One vector is turned by the same rotation once a tick. Each row is the vector after some number of ticks, and that number follows the row.
The counts run from 0 to 202.
[130 146 167 155 153 116  87 105 144  70 112 124 110 151  89 103 109 126
 113  65 162 139 106 122 145  87 101 155 150 125 126 109 145 152 121  91
 158 116 116 106 117 152 139 153 127 190  94  96 130 110 119 135 157 160
 149 137  89 114] | 16
[179 170 133  97  91 123 142 118 118  78 155  92 122 131  96 106  73 135
 136 100 154 127  56 133 134 101 145 108 106 131 144 103 166 124  97 120
 180 135 136 132 125 146 144 147  75 166 121 127 160 118 121 151 116 149
 129 151  88 104] | 62
[152 187 136 131 141 119 126 118 117  79 141 117 126  94 108 114 112 138
 123  69 179 137  93 120 106 113 133 108 120  63 123  79 160 125 149 116
 167 145 145 140 131 155 129 162  77 157 137 134 153 116  97 153 132 167
 143 124 107 113] | 128
[167 174 147 115 129 140 130 135 138  78 145 114 130 110  91 150 115 142
 118  62 166 152  83 134 150 130 170 100 140  90 101  90 140 141 133 141
 147 175 157 119 119 166 105 133 108 167 135 134 141 116 128 152 130 171
 145 154  89 124] | 133
[165 171 170 116 114 110 115  79 125 118 141  91 142 103 106 115 121 162
 118  67 152 117  85 144 135  97 132 124 124 107 104 100 156 169  68 104
 123 160 137 126  92 146 112 172 128 164 125 115 151 117 141 146 103 140
 152 136  91 156] | 186
[145 157 167 133 133 111 115 110 139 122 132  75 138 119  96 143 110 139
 101  50 183 152  93 125 148 116 100 112 109  65  98  80 147 133  79 120
 128 107 139 120  72 121 122 137  96 129 115 137 152 112 111 147 139 145
 111 142  98 105] | 157
[151 162 163 130 128 109  98 101 114  89 118 163 105  94 115 104 127 113
 126  58 161 110  90 111 118 112  88 121 111  82 133 104 149 114 119 103
 166 155 137 119 105 154 123 151  68 158  83 117 141 108 116 135 143 163
 148 122  90 113] | 124
[136 178 167 131 155 136 100 128 129  71 140 133 136 108 106 104 118  93
 101  47 154 117  70 115 155 109 121 157 118 118 145  96 167 167  99 116
 155 131 125 131 104 166 107 156  92 152  90 134 128 126  97 116 152 128
 142 129  95 117] | 96
[162 169 160 120 156 135 102 129 144  65 160 136 127 134  77 101 109 122
 110  65 156 124  68 136 145 101 140 125 166 135 149 116 151 158 139 116
 165 155 134 122 133 192 115 129 113 179 111 139 122 140 124 139 132 151
 152 154  86 145] | 198
[154 186 158 117 148 116 102 136 143 111 172 102 138 130 115  92 104 132
  95  71 174 127  93 109 126  95 118 135 150 126 161  86 144 140  86  95
 125 117 126 117 107 167 118 159  86 141 129 141 130 181 116 142 128 152
 141 123  62 129] | 176
[142 182 162 135 117 118 106 109 152 120 132 128 103 112 118 118 147 138
 106  76 201 118  93 136 108  86 114 129 149 105 121 100 112 119 100  82
 119 143 137 158 138 151 109 169 102 165 126 102 164 128 126 162 139 174
 153 145  63 126] | 23
[135 157 137 115  95 115 127  90 143  97 157  94 114 114  90 124 100 150
 126  61 157  90  72 142 128  76 114 111 108 116 130 119 154 135  99  98
 150 144 133 153 130 156 135 147 131 181 114 136 143 104 125 141 102 160
 129 161  79 155] | 191
[154 170 140 125 156 131 107 137 132  98 121 144 113 120  79  89  90 126
  99  78 154 155  83 136 124  85 133 150 124 136 143 133 146 144 123 120
 165 165 126 114 124 178 114 161  87 177 113 132 148 123 136 178 133 129
 155 159  76 118] | 117
[146 164 144 132 132 137 135 145 137  82 119 118 129 105  93 142 107 130
 117  53 163 153  96 124 161 133 161  94 122  83  95  98 149 130 139 138
 166 168 145 114 105 167 122 128 113 164 122 133 133  99 129 150 144 171
 142 170  77 119] | 134
[168 152 155 119  94 118 123 121 120 103 103 120 123 124 109 131  94 123
 134  80 145 118  84 108 157 114  99 104 100 101 122 120 150 121  74 145
 179 148 136 111  73 130 136 146  69 157  94 124 156 102 140 160 128 159
 109 157  70 113] | 59
[150 163 161 138 147 138 101 132 162  58 156 133 107 152  73 116  96 117
 105  80 148 139  64 144 143 100 118 142 160 152 151 102 139 168 123 115
 168 142 141 139 137 171 108 144 119 174 113 128 149 137 122 137 140 147
 140 131  77 137] | 13
[178 143 153 126 118 124 109 105 111  68 167  98 125 157  78 108 107 144
 141  58 173 126  65 148 142 116 124  98 138 124 139 107 143 134  72 102
 148 115 155 118  91 159 148 103  91 165 110 115 142 115 133 137 128 153
 132 148 124 114] | 66
[187 173 159 106 111 116 134 131 131 120 132 107 136 119 108 128  79 151
 117  82 139 139  80 114 139 125 128 110 115 111 125  94 140 127  94 137
 149 170 139 111  79 135 111 164  66 145 130 135 159 130 148 164 106 154
 146 141  62 127] | 57
[138 177 135 140 144 134  94  99 121 131 125 100  96 119 118 129 125 154
 100  53 167 149 102 112 127  99  92 124 122  79  83  94 133 145  94 111
 133 126 142 134 111 141 134 168 106 167 110 152 167 107 113 169 135 152
 139 163  93 127] | 27
[161 148 178 112 115  94 117 130 172  94 170  85 142 129  88 122  86 129
 115  53 201 126  87 126 136 106 131 111 134 104 144  88 153 109 113  65
 131 113 136 124 113 155 128 122 121 136 137 111 117 140 122 135 141 153
 125 126  96 118] | 72
[154 143 141 125 118 111 104 117 134  75 161 128 122 146  96 105  98 131
 136  61 181 149 115  92 106 100  98 103 160  93 132  93 144 111 117  79
 142 127 142 112 134 161 149 127 108 174 105 117 149 118 105 127 148 182
 128 140  78 124] | 44
[170 150 144 139 119 107  90 116 116  84 139 104 107 169 107  90  98 138
 142  81 178 145 107 109 126 111 104 121 149 129 128  98 130 119  85  94
 149  98 139 103 106 143 157 147  86 167 107 112 159 124 127 147 143 167
 136 147 100  97] | 147
[182 148 165 105 115 104 117 112 137 132 132  89 120 135  98 118  89 165
 123  77 170 161 104 112 137  95 105 107 124  94  91  98 129 118  87 111
 123 151 133  98  86 135 136 151 103 160 131 131 159 121 153 183 120 147
 126 162  75 125] | 55
[165 155 161 116 128 100 119 114 131 131 104  88 136 120  97 125  99 154
 116  76 173 165 115 105 145  99 111 110 125  75  89 103 143 123 101 125
 139 138 131  95  77 136 137 150 107 154 127 128 154 105 146 184 135 148
 115 168  73 111] | 54
[142 165 147 123  98 119 113 109 142 116 139  96 104 130  99 120 107 137
 107  85 177 101  55 151 140  79 130 119 122 154 144 133 125 132  65 103
 144 119 120 144 112 152 121 138 110 170 108 128 140 124 143 158 118 141
 140 180  64 133] | 88
[156 184 178 100 122 109 116 108 133 112 158  98 152 121 111  89 134 119
 108  83 180 128  82 139 142  81 140 162 135 109 117 100 155 153  88  99
 135 149 132 143 128 143 108 186 116 160 115 124 148 150 113 165 153 129
 122 145  84 121] | 181
[123 178 124 141 159 156 112 140 123 108 135 114 115 116 110 116 104 142
  92  70 138 128  89 112 138 104 116 125 143 125 132 103 140 151 123 149
 158 161 127 115 107 181 131 168  93 175 122 150 142 150 130 173 109 168
 140 162  53 145] | 112
[140 146 166 136 133 139  83 107 155  66 166 122 108 163  71 124 102 124
 108  75 153 128  62 148 155 108 100 144 157 152 141 109 131 150 108 115
 151 145 150 142 119 161 120 139 115 176 103 122 143 128 131 140 125 158
 128 135  84 148] | 12
[167 157 158 116 147 132  90 105 139  71 175 128 116 143  76 107 113 137
 118  58 153 124  67 141 146 102 117 119 163 134 140 118 141 151 122 111
 150 155 145 127 131 186 131 124 127 185 102 135 134 133 128 146 123 151
 140 154  97 153] | 197
[138 137 169 134 156 100  79 114 150  86 139 121 115 133  90  92 105 120
 128  47 168 130 109 121 142  91  96 137 146 109 129 111 159 123 136  80
 152 143 132  99 125 182 141 144 138 178 106 115 117 124 134 159 150 148
 133 156  97 137] | 201
[150 177 147 125 114 117 127 121 148 111 138  99 108 124  90 105  96 134
  90  89 178 109  51 148 129  72 134 130 115 151 160 120 135 141  83 111
 147 116 114 158 122 157 121 145  96 157 117 145 139 134 134 152 119 130
 148 160  72 115] | 89
[142 143 144 135 129 113 105 121 128  69 129 144 120 126  97 104  99 120
 122  57 167 138 111  93 114 103  89  97 142  90 142 109 144 114 128  94
 155 122 127 104 124 159 144 123 106 170  82 129 147 100 101 125 151 186
 131 143  76 119] | 43
[124 155 169 119 128 119  93 100 136  74 153 115 129 126  96 105 130 111
 128  45 173 118  93 131 153  98 107 160 115 102 115 106 167 144  89  74
 148 134 132 133 119 153 125 154 124 175  98 106 133 113  98 130 153 141
 130 131 113 126] | 98
[156 180 138 116 142 129 117 146 121  80 169 118 143 128 110 102 104 130
 121  68 174 153 111 102 110 113 141 106 165  94 144  87 149 120 125 103
 141 134 148 111 122 166 138 143  83 152 138 122 143 155 104 149 138 186
 142 128  79 119] | 46
[145 149 154 137 145 137  87  94 132  79 172 114 117 154  82 115 119 134
 115  46 150 119  76 139 142  96  94 110 160 128 136 123 142 145 104 118
 158 140 146 126 112 173 142 118 115 183  97 144 131 124 125 150 118 156
 124 159 105 155] | 196
[156 153 175 125 150 102  77 112 158  92 149 116 117 131  87  94  92 143
 130  49 177 139 101 128 125  92 110 137 154 124 125 106 146 127 136  66
 144 147 125 105 130 177 129 161 134 167 130 105 124 146 140 159 132 150
 151 128  99 139] | 202
[129 161 132 139 126 120 110 105 148 114 130  93 108 130 111 138 110 157
 105  61 156 127 109 103 132  75  98 106 141 107 107 104 142 146 119 102
 129 142 129 130 128 156 140 155 140 189 115 145 143 109 120 159 112 178
 137 174  55 156] | 109
[168 149 145 138 132 113 107 119 119  82 113 112 110 161 102  89  91 129
 130  90 169 148 102 106 130 114  96 119 140 120 131 102 144 124 107 111
 174 103 127  99  98 131 154 141  83 177  97 113 145 114 119 151 152 160
 131 144  77  84] | 146
[160 123 152 127 126 138 110  86 135  79 147 142 106 132  63 114  98 148
 130  61 162 141  87 136 102 105  96 103 143 121 145 124 130 126  91  99
 142 157 142 127 114 157 129 115  96 173 103 111 168  95 129 135 112 179
 147 126  91 155] | 39
